[[  8   8  17   8  10   9 -16 -13  12   0   1   7  -5]
 [  6   9  16  14  10   6 -13  -8   8   8  -4   6  -1]
 [ -1  -9  -1 -18   2  13   5 -13  15 -30   9   0 -14]
 [-16  11 -10  16  15  -8  -2  -3  14  11 -12  -5  -6]
 [ -4   9   6  18  14   1  -6  -6  11   9 -10   0  -3]
 [ 13   7  26  12  13  15 -18 -17  14  -1  -2   9  -5]
 [ -7  -8  -3  -6   9  11   7 -13  18 -24  -1  -3 -13]]
->
[[ -5   7   1   0  12 -13 -16   9  10   8  17   8   8]
 [ -1   6  -4   8   8  -8 -13   6  10  14  16   9   6]
 [-14   0   9 -30  15 -13   5  13   2 -18  -1  -9  -1]
 [ -6  -5 -12  11  14  -3  -2  -8  15  16 -10  11 -16]
 [ -3   0 -10   9  11  -6  -6   1  14  18   6   9  -4]
 [ -5   9  -2  -1  14 -17 -18  15  13  12  26   7  13]
 [-13  -3  -1 -24  18 -13   7  11   9  -6  -3  -8  -7]]

[[ 32 -13  -2  14  17]
 [ 23 -13  -1   5   7]
 [  4  12   4   7   9]
 [-13 -36  -8  17  15]
 [-16  14   8  -3   1]
 [-31   5  -9 -10 -12]
 [ 11  12 -11  -7 -10]
 [ 14 -17   1   6   6]
 [  8  -2   0  -8 -10]]
->
[[ 17  14  -2 -13  32]
 [  7   5  -1 -13  23]
 [  9   7   4  12   4]
 [ 15  17  -8 -36 -13]
 [  1  -3   8  14 -16]
 [-12 -10  -9   5 -31]
 [-10  -7 -11  12  11]
 [  6   6   1 -17  14]
 [-10  -8   0  -2   8]]

[[ 11 -14 -14 -10  -3 -15 -15 -14   3 -11   2   9   5]
 [  2 -12   3   4   7  -7  -3   1 -13  -4  10  -3 -13]
 [ -3 -11  -2   1  11 -14   3   3 -12 -10   9  -6 -11]
 [ -3  -9  -3  -1   7 -13   2   1 -10 -10   6  -4  -8]
 [  1  11   4   4   9   4  13   9   8   3   4   3   8]
 [-33  20 -36 -27  -2 -23  23   3  16 -25 -32 -25  18]]
->
[[  5   9   2 -11   3 -14 -15 -15  -3 -10 -14 -14  11]
 [-13  -3  10  -4 -13   1  -3  -7   7   4   3 -12   2]
 [-11  -6   9 -10 -12   3   3 -14  11   1  -2 -11  -3]
 [ -8  -4   6 -10 -10   1   2 -13   7  -1  -3  -9  -3]
 [  8   3   4   3   8   9  13   4   9   4   4  11   1]
 [ 18 -25 -32 -25  16   3  23 -23  -2 -27 -36  20 -33]]

[[-23 -30   4 -22 -13  15]
 [ -7 -21  13 -21   1   5]
 [ -6 -22  14 -21   2   5]]
->
[[ 15 -13 -22   4 -30 -23]
 [  5   1 -21  13 -21  -7]
 [  5   2 -21  14 -22  -6]]

[[-27   4]
 [-24   1]
 [-11   3]
 [-31   6]
 [ 14 -16]
 [ 27 -34]]
->
[[  4 -27]
 [  1 -24]
 [  3 -11]
 [  6 -31]
 [-16  14]
 [-34  27]]

[[ 14  -1]
 [ -3  22]
 [ -2  -1]
 [  2 -13]
 [  0  -1]
 [ 26   3]
 [ -3  36]]
->
[[ -1  14]
 [ 22  -3]
 [ -1  -2]
 [-13   2]
 [ -1   0]
 [  3  26]
 [ 36  -3]]

[[-16  33   2 -19]
 [ 15  -7  -1  -1]
 [ 25  -4   5 -29]
 [-18  21 -17  -3]
 [ 16  -6  -5 -28]
 [ -2 -15  -5   6]
 [ 18 -11  13  -2]
 [  2  -4  19  16]
 [-13  16   8  -3]
 [-11  22   6 -21]
 [ 24 -18   2  -1]
 [ -2  -3  -9   8]]
->
[[-19   2  33 -16]
 [ -1  -1  -7  15]
 [-29   5  -4  25]
 [ -3 -17  21 -18]
 [-28  -5  -6  16]
 [  6  -5 -15  -2]
 [ -2  13 -11  18]
 [ 16  19  -4   2]
 [ -3   8  16 -13]
 [-21   6  22 -11]
 [ -1   2 -18  24]
 [  8  -9  -3  -2]]

[[ -3 -12  19  21  -3  -3  -2 -16  -7   9   8   8 -12   7]
 [  3  -7  27  -8 -30 -10 -21 -25 -10   5   5  -1 -12   3]
 [  3  13 -13 -17  -3   1  -2   9   6 -11  -8  -9  11  -7]]
->
[[  7 -12   8   8   9  -7 -16  -2  -3  -3  21  19 -12  -3]
 [  3 -12  -1   5   5 -10 -25 -21 -10 -30  -8  27  -7   3]
 [ -7  11  -9  -8 -11   6   9  -2   1  -3 -17 -13  13   3]]

[[ -6  -6   1 -14  -1   1]
 [  0   0  27  -2   2   0]
 [  5   5  -1  12   1  -1]
 [ -1  -1 -23   0  -2   0]
 [  3   3   0   7   1  -1]
 [ -6  -6   1 -14  -1   1]
 [ -1  -1 -23   0  -2   0]
 [  0   0  22  -2   2   0]
 [ -1  -2   0  -3   0   1]]
->
[[  1  -1 -14   1  -6  -6]
 [  0   2  -2  27   0   0]
 [ -1   1  12  -1   5   5]
 [  0  -2   0 -23  -1  -1]
 [ -1   1   7   0   3   3]
 [  1  -1 -14   1  -6  -6]
 [  0  -2   0 -23  -1  -1]
 [  0   2  -2  22   0   0]
 [  1   0  -3   0  -2  -1]]
